In the data rows, 128 means zero.
Some points, each followed by its number:
122 167 99 90 120 120 122 155 105 171 129 124 131 124 145 157 104 123 148 118 122 173 92 162 142 105 128 146 136 110 92 142 100 122 122 133 190 0
189 188 137 105 104 130 153 199 116 58 145 102 119 151 178 140 128 135 188 129 121 66 226 129 121 73 98 127 107 139 148 83 81 162 133 84 160 1
130 172 134 125 81 123 134 152 111 180 159 73 97 138 149 107 109 124 76 128 167 143 152 160 149 65 125 125 103 138 110 148 145 144 84 138 163 2
74 106 65 124 109 121 102 103 114 107 127 94 84 129 114 85 146 108 46 122 153 146 134 138 137 138 150 104 215 130 142 123 187 165 80 132 75 3
177 84 177 107 194 103 121 117 107 122 93 134 150 115 136 185 116 125 184 135 103 136 128 150 99 162 89 153 100 112 123 117 96 163 164 130 143 4
123 162 136 115 92 140 124 168 126 116 163 136 106 133 139 107 128 112 140 164 127 80 196 97 137 78 137 103 126 129 169 112 88 123 146 91 137 5
117 140 137 142 138 135 126 138 138 121 116 127 132 126 120 112 147 141 112 115 135 130 138 141 126 128 138 138 128 124 125 141 138 128 131 148 138 6
101 81 102 149 192 134 93 73 141 94 106 176 136 118 111 151 149 128 128 127 120 112 87 96 88 192 144 114 141 123 160 140 123 139 197 116 78 7
116 129 143 146 136 167 148 153 138 77 90 168 175 105 140 163 148 170 145 156 109 84 127 138 111 148 127 116 134 109 125 133 70 110 210 95 155 8
123 214 148 162 142 117 174 119 196 180 168 134 156 183 159 145 116 153 179 106 142 120 79 104 105 130 142 120 65 134 109 185 141 96 162 158 180 9
136 136 134 112 128 116 141 130 144 110 127 134 127 144 128 136 109 120 133 152 144 140 141 105 111 130 143 131 131 134 144 98 119 144 142 133 109 10
185 96 166 142 82 136 132 186 99 135 79 113 143 91 186 150 131 157 116 164 122 94 235 170 145 97 93 165 137 121 159 85 105 148 130 75 143 11
88 158 94 151 146 138 105 35 167 155 169 164 107 144 77 67 113 90 80 125 169 137 64 99 139 174 185 98 125 148 118 160 187 91 142 173 51 12
136 51 113 176 188 144 115 121 127 84 70 191 174 100 141 187 157 166 166 98 91 141 55 117 98 161 99 150 147 109 145 115 71 106 167 108 119 13
109 153 78 93 132 118 153 80 124 114 133 76 121 168 103 97 138 111 99 82 152 146 95 130 116 162 149 121 141 150 106 159 197 153 74 175 99 14
120 147 183 133 100 117 146 208 159 180 181 129 96 132 97 136 109 143 192 151 94 102 118 113 119 101 123 117 62 146 99 152 141 69 116 113 189 15
130 131 124 128 132 130 127 126 126 137 125 125 127 125 130 119 131 120 128 124 125 120 132 145 138 116 125 135 124 116 132 133 134 122 126 126 137 16
89 96 23 49 158 93 52 89 56 165 124 60 70 138 107 122 146 88 59 92 160 176 102 137 140 132 190 167 194 90 155 171 199 178 41 172 93 17
76 117 142 111 135 117 111 143 112 154 130 79 105 142 100 123 121 151 83 111 166 161 115 145 104 145 142 163 130 149 99 169 193 162 92 156 162 18
118 123 98 127 125 140 112 114 115 164 129 124 131 119 123 112 139 126 130 107 116 124 124 157 149 109 114 133 114 119 123 151 148 129 111 115 152 19
135 76 98 109 145 151 141 138 91 131 55 167 154 85 122 157 126 133 109 150 144 116 132 163 104 175 163 181 142 148 129 132 130 120 175 107 101 20
58 109 159 163 97 128 121 195 159 101 101 151 123 104 115 158 102 177 132 132 62 139 65 141 93 145 89 96 169 147 96 121 114 124 128 85 169 21
84 113 172 202 95 144 121 183 125 178 109 118 163 84 148 144 171 175 43 90 84 118 102 163 154 132 155 128 150 72 39 212 129 98 125 178 188 22
117 128 136 137 128 133 130 133 134 141 128 126 129 121 132 119 124 135 112 117 125 133 118 137 132 122 138 121 125 114 104 145 136 132 131 140 136 23
190 165 162 116 115 120 146 173 107 125 111 121 159 136 186 145 104 139 161 116 128 134 189 143 136 71 101 172 113 127 140 88 73 159 116 121 168 24
142 127 121 103 188 118 113 59 117 93 122 118 104 150 86 111 110 99 108 111 150 122 91 134 105 177 150 127 108 140 120 152 178 148 109 183 57 25
227 140 229 156 129 128 181 191 113 115 84 114 185 86 182 186 116 175 195 149 89 87 175 202 118 99 50 117 87 108 82 100 44 153 171 111 190 26
164 114 128 97 102 120 137 156 101 92 120 108 132 142 123 172 129 143 190 168 126 108 167 111 112 117 81 128 127 161 174 94 67 150 97 70 129 27
100 121 138 78 123 118 133 131 86 179 127 58 117 135 124 148 117 117 102 118 138 167 92 159 106 118 104 127 111 135 88 177 133 154 96 154 184 28
63 246 142 126 68 95 149 118 184 255 255 55 16 196 40 10 77 73 67 129 216 182 57 112 184 58 204 91 33 166 45 236 255 36 7 238 157 29
127 121 159 136 126 127 129 131 123 138 125 125 141 114 131 125 128 126 103 120 122 128 120 129 134 133 142 125 132 113 103 137 121 121 133 156 135 30
178 134 146 113 127 132 163 156 127 64 135 140 129 124 121 119 127 117 171 145 132 88 209 117 123 127 125 130 100 156 135 75 113 144 156 104 107 31
108 105 169 175 94 140 119 177 107 172 116 123 160 85 150 155 158 160 72 100 84 112 101 156 155 124 140 134 142 87 57 191 112 93 121 155 181 32
160 152 79 94 140 108 98 140 66 194 146 112 95 123 165 129 98 90 101 116 204 207 160 179 171 57 144 190 135 115 119 114 116 165 102 143 161 33
136 104 140 128 168 129 118 163 129 117 112 178 100 121 102 160 95 140 144 147 140 117 124 138 98 150 151 181 76 157 127 137 142 119 161 105 124 34
136 146 44 140 144 96 100 67 149 124 130 119 87 165 154 105 112 93 87 97 152 151 94 114 144 139 164 142 178 119 171 116 202 121 71 168 36 35
133 108 149 154 99 139 130 173 96 147 118 110 145 101 140 154 149 157 119 123 100 102 134 148 147 109 109 132 132 111 110 166 96 114 102 117 165 36
154 89 173 126 164 147 103 83 92 134 115 160 153 90 100 110 127 107 123 147 153 135 164 149 130 157 110 133 119 139 116 112 96 162 178 126 110 37
77 85 83 111 129 117 119 111 139 70 99 140 134 141 112 145 146 135 126 95 82 151 98 86 104 175 122 129 172 140 157 113 141 157 110 101 108 38
155 153 125 179 110 130 175 126 192 74 108 140 165 157 189 135 144 155 153 131 107 92 145 104 138 135 115 123 157 109 167 90 131 89 139 119 99 39
145 143 131 132 165 121 75 73 110 182 166 158 91 121 59 92 86 100 117 96 154 201 53 176 163 137 123 139 90 147 54 150 159 122 80 168 124 40
47 84 105 104 179 136 57 84 122 135 158 163 95 111 0 123 119 116 146 81 89 169 0 98 80 216 139 105 99 174 61 189 163 100 118 151 118 41
149 175 137 144 150 104 115 132 145 124 146 113 129 152 151 126 111 140 153 96 136 142 116 124 134 116 132 142 143 110 123 115 140 137 104 171 131 42
113 145 102 114 152 125 124 95 166 138 132 148 105 144 129 95 111 113 126 124 148 157 124 128 117 135 151 127 122 130 135 107 168 154 151 141 104 43
175 118 115 114 129 132 128 110 87 74 64 94 183 148 216 152 155 144 122 90 124 139 176 135 131 105 75 169 182 98 180 88 71 185 98 124 135 44
147 148 126 97 142 121 138 117 135 94 128 126 120 151 108 111 112 118 170 149 160 136 158 108 109 127 125 126 119 157 163 85 119 154 132 120 106 45
119 188 183 156 60 139 162 149 182 121 173 133 119 129 99 78 105 128 149 157 94 105 134 138 153 125 95 56 118 156 75 110 138 90 119 115 143 46
New points follow, each followed by the numbers of its five nearest points above, looking only along the 2 directions in which the numbered points spread most, nearest first.
117 117 171 161 106 131 136 173 126 132 112 118 149 112 137 154 149 160 99 130 110 119 127 131 129 134 138 124 142 109 93 154 103 119 131 149 153 : 36 5 21 32 16
80 172 85 98 124 106 113 102 127 187 157 112 75 167 129 112 82 90 54 127 189 179 100 130 132 102 174 144 109 143 131 170 176 145 102 156 127 : 40 18 14 12 28
129 123 174 136 129 120 130 169 151 97 118 154 126 100 124 148 95 132 133 169 100 98 146 109 113 125 145 113 109 125 143 96 100 123 177 119 105 : 39 31 21 27 4
129 145 98 97 86 147 191 94 116 145 157 91 121 132 116 76 142 74 62 158 188 121 170 117 155 101 164 95 97 150 127 134 147 110 136 151 87 : 28 18 33 19 42
194 129 222 154 156 128 125 172 115 112 81 155 175 94 179 189 93 169 179 147 102 111 165 172 107 116 68 151 103 113 115 92 40 163 190 106 178 : 11 1 26 24 27
103 255 116 118 75 118 194 168 200 220 255 151 77 185 83 69 86 88 198 133 165 112 122 84 133 88 185 89 18 204 78 174 182 65 136 127 179 : 2 15 9 46 28
93 101 160 186 108 145 118 156 125 183 120 124 151 88 151 135 153 160 54 90 87 124 93 164 157 123 148 126 139 72 54 199 134 105 123 166 172 : 33 22 0 28 9
85 126 117 147 135 122 115 117 165 137 119 126 116 151 120 145 125 151 127 120 103 126 53 126 106 169 130 126 140 123 124 172 174 92 112 137 132 : 43 18 19 3 23
157 143 92 74 141 116 134 104 130 96 136 136 107 162 112 121 112 108 197 158 155 134 163 105 111 124 104 134 112 173 193 67 124 154 129 89 95 : 37 34 45 10 20
103 160 81 107 94 125 159 146 146 128 153 130 94 146 107 80 111 100 85 146 169 150 146 119 169 107 194 148 150 137 131 112 184 88 88 152 94 : 18 28 40 33 14
119 139 202 127 117 147 126 120 152 94 172 126 105 138 56 77 122 126 130 150 118 102 139 112 138 139 113 93 79 152 98 131 149 106 110 141 122 : 33 28 0 22 42
230 231 100 172 121 134 168 101 144 205 162 145 160 140 207 91 123 103 137 135 204 130 169 157 217 55 170 155 119 83 130 110 117 62 135 182 113 : 46 15 9 22 2
160 149 141 159 142 112 167 157 173 157 156 149 108 137 144 147 109 122 165 160 138 93 128 117 125 110 155 126 70 125 136 136 143 72 165 131 119 : 32 0 22 36 5
164 117 125 88 115 112 140 142 112 94 130 117 134 148 123 166 107 121 184 163 137 123 148 104 109 119 100 129 124 157 162 84 81 149 110 77 119 : 39 31 27 4 21
143 110 129 115 119 135 136 119 103 112 83 128 175 112 158 149 139 141 129 115 115 129 163 135 115 145 103 142 145 135 143 108 94 179 150 101 138 : 4 39 44 8 27
161 131 73 71 197 147 86 103 69 107 158 158 74 111 73 133 103 62 144 130 176 110 98 132 94 140 159 127 51 174 104 148 108 129 183 131 79 : 43 3 25 38 35
111 146 212 148 173 124 117 133 178 136 199 156 84 141 31 115 94 138 166 133 123 102 66 91 91 151 145 98 3 168 79 178 163 91 150 156 134 : 28 18 33 9 22
153 118 111 120 138 148 144 136 88 160 115 106 165 113 165 138 168 135 115 133 180 115 173 132 136 103 153 162 134 102 147 138 103 124 162 143 143 : 21 10 45 34 39
92 78 162 125 136 146 68 122 73 150 86 124 120 98 91 134 109 157 65 110 136 156 90 173 93 151 104 159 124 161 97 172 132 179 108 117 152 : 43 6 19 10 23
131 194 145 130 125 133 124 147 151 165 144 145 150 136 152 147 108 146 161 136 129 115 125 125 134 121 151 144 105 111 119 145 109 105 170 136 173 : 32 36 5 0 22
127 104 115 142 115 127 135 123 127 120 101 150 150 113 155 126 145 129 107 140 127 132 172 118 145 119 137 132 170 111 170 97 109 148 143 105 107 : 37 4 34 45 39
133 157 108 82 137 114 106 109 109 143 163 108 102 162 108 107 107 100 121 94 153 176 118 115 146 107 143 164 100 140 120 134 150 137 70 163 133 : 18 28 40 33 14
101 112 143 156 95 121 151 123 161 86 94 110 159 137 177 113 158 150 87 154 130 113 213 114 138 139 125 117 217 100 186 82 142 168 139 110 106 : 4 39 37 44 8
147 130 122 100 122 124 132 137 113 112 133 116 115 139 129 138 121 121 163 147 126 117 149 103 118 122 112 122 125 142 154 104 107 135 123 103 122 : 21 45 10 34 39
128 103 89 108 175 140 94 127 112 120 87 183 136 107 134 206 104 129 154 126 97 134 45 127 92 155 132 157 91 128 130 149 76 99 188 105 131 : 20 37 38 34 4
187 145 154 121 138 125 180 122 118 143 84 106 228 130 227 196 167 153 194 129 106 93 190 135 111 123 90 130 123 82 158 122 41 171 205 109 189 : 11 1 26 27 8
138 125 200 131 106 157 196 187 136 78 99 124 187 105 140 164 147 172 188 157 86 70 161 145 86 147 75 93 109 145 95 117 65 133 198 85 190 : 11 1 26 24 27
59 176 163 135 95 133 130 130 182 166 223 107 59 176 37 52 107 121 109 131 152 122 83 92 128 135 158 96 67 184 83 189 229 67 69 165 135 : 40 18 2 28 14
69 116 140 144 139 144 79 96 151 152 151 174 141 108 69 111 137 140 135 122 113 152 82 101 131 181 144 117 136 131 104 144 134 109 162 128 142 : 43 3 25 19 6
77 198 146 144 108 100 111 135 161 250 213 77 83 158 99 81 100 132 89 113 188 189 84 139 166 98 176 137 109 125 69 188 223 99 64 205 180 : 40 2 29 18 28
80 71 109 117 138 158 113 158 101 84 58 181 154 100 127 163 130 155 115 138 124 143 128 143 91 166 122 173 176 152 138 113 92 148 177 70 147 : 13 20 4 44 37
110 154 186 171 47 126 216 169 224 117 134 134 181 151 156 118 141 173 163 152 77 88 184 66 135 132 122 104 117 137 157 100 139 89 145 98 152 : 24 5 36 1 11
173 78 106 137 163 158 122 97 99 17 47 161 161 113 167 148 157 138 117 141 141 74 212 146 103 176 108 151 171 135 186 76 95 186 192 74 63 : 13 44 4 20 8
145 129 133 99 131 132 119 139 102 147 132 128 133 110 116 152 128 124 152 134 108 117 123 133 126 118 130 127 85 119 116 147 95 130 147 120 155 : 21 16 36 30 10
170 204 127 150 38 116 154 167 138 177 204 96 94 126 172 63 130 96 118 153 151 88 242 117 188 22 138 74 130 126 159 86 121 133 96 109 119 : 15 46 2 9 22
150 67 149 135 146 160 99 114 94 113 86 182 153 80 112 141 133 135 115 143 125 123 148 135 126 143 120 155 108 134 144 111 78 136 173 97 108 : 4 20 37 44 13
153 143 88 98 151 147 130 147 91 55 85 148 155 124 177 169 137 130 159 124 128 101 164 140 102 123 117 143 152 125 154 99 53 171 184 86 138 : 44 8 4 27 39
